One vector is turned by the same rotation once a step. Each row is the vector after some number of steps, and that number follows the row.
The counts run from 0 to 371.
[-1.63 -0.13 -1.97  2.21 -1.21  3.08  1.73 -0.13 -0.63 -0.67  3.00 -0.13
 -4.47 -1.04 -0.01 -1.58  3.02 -0.63  3.80  2.49  1.31  0.75  3.17 -0.94
  2.50 -1.49  1.23  1.02  1.10 -1.84  0.95 -0.23] | 364
[-0.31  2.05 -2.90 -2.98 -3.70  1.53  1.81  1.20 -1.11  0.45  1.14  1.51
 -4.63 -1.37  0.16  0.93  0.00  2.11  0.43  2.32 -1.22 -0.19 -2.71 -1.46
 -0.19 -1.88  0.49  0.57 -0.55  1.22 -3.50  1.71] | 368
[ 3.45 -0.98  0.08 -0.74 -1.63  4.71  0.27 -1.86  2.65  1.00  0.15 -3.08
  0.72  1.68  0.32 -1.03  0.47  1.92 -3.50 -1.28 -1.47 -1.73  1.72  1.06
 -1.34  3.55  0.86  2.05  0.48  0.83  1.03 -2.29] | 303
[-0.87  1.31 -3.45  3.02 -2.68  1.24  0.83 -1.26  2.80 -2.87  2.38 -0.40
 -2.31  0.44  0.80 -1.51  0.45 -1.40  1.25 -2.15  0.89 -1.64 -3.43 -0.86
 -1.86  2.08  3.27 -0.37 -1.64  0.02  0.80  2.34] | 90
[ 0.21 -0.79  1.72  2.46 -2.17  1.16 -1.32 -0.60  1.89 -0.34 -2.01 -1.42
  1.19  5.83  1.22  2.35  2.18  0.04 -3.12 -3.45  3.12 -0.62 -0.82 -0.86
  1.93  1.04  1.08  2.18 -1.62  0.08  0.25 -0.30] | 56
[ 4.04  2.14 -0.38 -2.25 -2.67  0.72  1.17 -0.45  1.14 -0.77  0.24 -0.17
 -1.11 -2.17  1.60 -0.54 -1.39  3.55 -3.95  1.68 -0.76 -1.20 -0.11  2.17
 -0.32  2.01 -1.46 -0.16  0.13  1.56 -3.54 -1.87] | 300
[ 2.79  3.38  1.65  2.80 -2.55 -0.75 -0.13 -4.40  2.17 -1.25  0.09 -0.53
 -0.56  1.60  0.81 -1.28  2.34 -0.40  0.13  0.57  3.58 -3.61 -0.23  1.45
  0.62  2.45  2.07 -1.66 -0.22  0.80  1.18 -2.07] | 194
[-3.48 -1.80 -4.12 -1.63 -1.97  4.27  1.96  0.23 -0.40  0.61  2.66 -1.10
 -1.75  2.05  0.82 -0.30  1.50 -0.40  0.02 -0.63 -0.84  1.70 -0.91 -2.33
  0.37 -0.42  1.27  1.94  0.38 -2.84  1.66 -0.57] | 354
[ 2.56  2.10 -0.95  2.39 -2.09 -0.42 -0.57 -1.80  1.89 -1.54  1.06 -0.80
  0.07  2.52  3.53 -1.25  0.82  2.72 -0.92 -0.46  2.06 -0.04  4.59  1.71
 -0.36  1.85 -1.85 -2.08  0.75 -0.66  0.09 -0.91] | 314
[-2.53 -2.36  0.44  2.93 -0.94  0.29  0.41 -0.46  1.49  1.71 -0.51 -0.46
 -0.81  0.65 -2.63  4.42  1.14 -0.79 -0.51 -2.28  4.08  1.69  1.02 -1.13
 -0.14  1.50 -0.37  2.75 -2.23  1.57 -1.05  4.64] | 141
[-2.20 -0.70 -1.60  3.24  0.27 -0.96  1.96 -1.70  0.53 -0.67  3.80 -1.39
 -0.30  0.80  0.96  1.01  1.53 -0.17  1.73 -1.43  3.84  1.76  3.93 -0.78
 -1.41  2.22 -0.36 -1.89  0.19 -0.56  1.73  3.79] | 227
[-1.78  0.72 -0.53 -0.40 -4.40  1.59  4.61 -1.05 -1.36  1.40  3.03 -1.95
  0.13 -1.68  1.19  1.35  0.37 -2.15 -0.67  2.32 -1.22 -2.22 -0.40 -1.37
  0.80  1.39  2.11 -1.61  2.28  1.61  2.47  1.94] | 8
[-0.40  1.73 -3.20  1.54 -2.83  2.32  0.20  1.83 -0.17 -1.57  2.47  1.12
 -5.11 -0.74  1.24 -0.97  1.35  1.56  3.46  1.15 -0.17  0.14  1.38 -1.54
  0.22 -2.45  0.90  0.39  0.16 -0.08 -2.09  2.66] | 366
[-0.76 -1.08 -1.35  0.54 -0.10  1.24  2.08  0.36  0.98  1.51  2.04 -0.01
 -2.83 -2.61 -0.65  1.17  0.00  2.25 -0.37  1.23  2.24  3.19  5.66  1.16
 -0.06  1.17 -3.89  0.83 -0.40  0.33 -2.33  2.65] | 131
[-3.56 -1.29 -1.41  2.37 -1.06  0.44  3.58 -1.42  0.54  3.19  1.36 -1.63
 -0.40  2.21 -0.52  1.82  2.48 -1.12 -0.43  0.61  3.87  3.69  0.89 -0.97
  3.01  0.27 -2.49  0.49 -0.32 -1.23  1.97  1.40] | 243
[ 0.18  1.79  0.34  2.29 -1.35 -0.35  0.67 -1.24  2.45 -2.05  0.27  0.56
 -0.90  2.29  0.17 -0.11  1.91 -0.44 -2.24 -1.37  4.12 -1.10 -5.42 -1.25
  2.83  0.92  2.38  0.30 -2.89 -0.05  0.26 -0.22] | 74
[ 1.82 -0.71  0.36  4.71 -2.05  1.29  1.49 -1.24  2.82 -2.01  1.81 -1.31
 -0.47 -2.22  1.51 -1.71  0.71 -1.57 -0.26  0.37  1.01 -2.24  3.98  3.04
  1.02  3.54  1.37  0.66  2.47  0.73  1.69 -0.09] | 295
[-1.08 -0.58 -3.17  1.75  0.05 -1.94  0.93 -3.08  1.83  0.24  0.38 -1.20
 -0.99  0.01 -0.07  0.78  0.41  1.13 -0.92 -0.30  5.53  3.18  1.94  1.48
 -1.08  2.65 -3.28 -0.34 -1.46 -1.87 -0.88 -1.92] | 329
[ 0.26 -1.92  0.03  2.17 -3.00  3.07 -0.44  0.82  2.33  1.40 -0.88 -2.54
  0.89  4.26  2.46  1.95  0.87  0.48 -2.21 -2.71 -1.14 -0.72  3.22 -0.45
 -1.04  1.37 -0.29  1.54  0.01  1.57  1.14  3.12] | 38
[-1.74 -0.27  0.58 -0.02 -5.87  2.10  1.25 -0.70 -1.46  1.44 -1.18 -0.94
  0.06  0.77  1.59  2.93  0.76 -2.22 -1.35  1.56 -1.27 -3.33 -2.97 -1.24
  2.72  0.10  3.18  0.70  1.59  1.17  0.44 -1.04] | 274
[ 1.28 -0.20  0.41  1.35 -0.24 -2.18  3.05 -2.43  1.62 -0.86  1.63 -1.53
  1.50 -2.86  0.35  0.95 -1.00  0.11 -4.62 -0.04  3.85 -0.03 -0.62  2.62
  0.35  4.97 -0.80 -0.63 -0.36  0.96 -0.05 -0.19] | 310
[ 1.67  2.38 -1.55 -2.34 -2.35  1.75  1.35  0.65 -1.50 -0.47  3.81 -0.66
 -1.15  0.16  2.49  0.93  0.34  3.14 -0.19  0.52 -1.61 -0.25  2.72 -2.11
 -2.68 -0.09  0.98 -1.36  0.47  1.77 -0.86  3.70] | 118
[-1.39 -1.94 -1.49 -2.78 -0.24  2.90  0.99  0.76 -2.04  1.52  1.11  0.30
 -3.67 -1.06 -1.89  2.28  1.55  2.30 -0.16  1.28  2.43  3.10  1.35 -1.42
  0.60 -0.95 -1.17  3.54 -0.61 -1.09 -3.65 -1.78] | 250
[-2.23  1.44 -2.02 -0.45 -1.81 -1.39  1.85 -2.02  0.92  0.48  1.31 -0.85
 -0.45  5.16  1.43  1.99  2.03  0.66 -1.43 -1.28  4.07  1.28 -3.55 -2.94
  1.01  0.38  0.15 -1.36 -2.40 -0.52  1.24  1.12] | 341
[ 2.56  2.18 -1.93  1.58 -1.33  2.64 -0.52 -3.30  0.66 -1.81  2.14 -0.39
 -3.63 -0.20  0.26 -3.04  1.51  0.85  3.89  1.26  1.38 -0.70  3.27 -0.16
 -1.89  1.27  1.57  0.00  0.87 -1.11  0.26 -1.83] | 98
[ 2.31 -0.81  1.47 -2.89 -1.61  1.97  2.19  1.94 -0.55  1.10  1.24 -1.20
 -0.71 -1.51 -0.10  2.57 -0.65  3.66 -4.81  1.00 -0.20  1.00  1.94 -0.02
  1.51  1.41 -2.25  1.76  0.27  1.84 -3.09  1.02] | 34
[ 1.13  2.26  0.05  1.35 -3.37  0.27  0.88 -1.94  0.89  1.74 -0.79 -0.47
 -3.76 -1.32 -1.13  0.78  0.89  1.19  2.86  3.18  1.65 -0.27  3.37  1.03
 -0.72 -0.04 -0.98 -1.17 -0.47  3.00 -2.24  2.73] | 13
[ 0.15  1.53 -2.14 -4.03 -2.97  2.12  2.10  0.53 -2.15 -0.20  4.10 -1.29
 -1.33 -0.73  1.83  2.02 -0.61  2.99 -0.61  0.17 -1.54  0.49  1.79 -1.98
 -3.63  1.49  0.57 -0.88  0.87  0.97 -1.03  3.46] | 119
[-2.12  1.09 -2.36  0.59 -1.27 -0.29  1.70 -1.51  2.56  0.40  0.67 -0.97
 -0.68  4.09  0.03  0.93  1.91  1.07 -1.24 -1.94  3.97  2.27 -4.01 -2.70
  0.11 -0.19 -0.66 -0.47 -3.11 -0.74  1.07  2.66] | 340
[-0.11 -1.56 -1.04  0.20 -1.93  4.74  1.02  1.13  1.49  0.41  2.31 -2.01
 -1.68 -0.73 -0.03  0.53  0.65  0.74 -0.44 -1.17 -2.61 -0.37  3.46 -0.45
 -2.24  1.27  0.87  1.87  0.91  2.57 -0.02  5.20] | 20
[-0.59  1.11 -1.20  2.59 -3.39  0.81  1.19 -2.25  1.88  1.54 -0.36 -0.26
 -4.13 -2.47 -1.38  0.92  0.38 -0.35  3.87  2.60  1.04 -0.62  3.40  1.91
 -1.74  0.96 -1.21 -0.76  0.05  2.05 -1.05  2.47] | 12
[-2.05 -2.58 -0.47  2.11 -4.85  2.49  0.74 -1.04 -0.59  0.15 -0.86 -0.83
 -1.05 -2.23 -0.14  2.13  0.98 -4.25  0.19  0.70  0.10 -3.27  0.01  1.19
  1.27  1.98  2.15  2.32  2.33  0.22  0.41 -2.07] | 276
[ 1.83 -1.13  1.12 -2.11 -1.26  5.66  2.17  0.15 -1.54  1.44  3.20 -2.20
 -1.28 -1.53 -0.48  0.63  1.25  1.32 -1.09  1.83 -2.61 -0.66  4.46 -1.28
  0.10  0.75  1.35  2.52  2.08  1.29  0.35  0.78] | 18
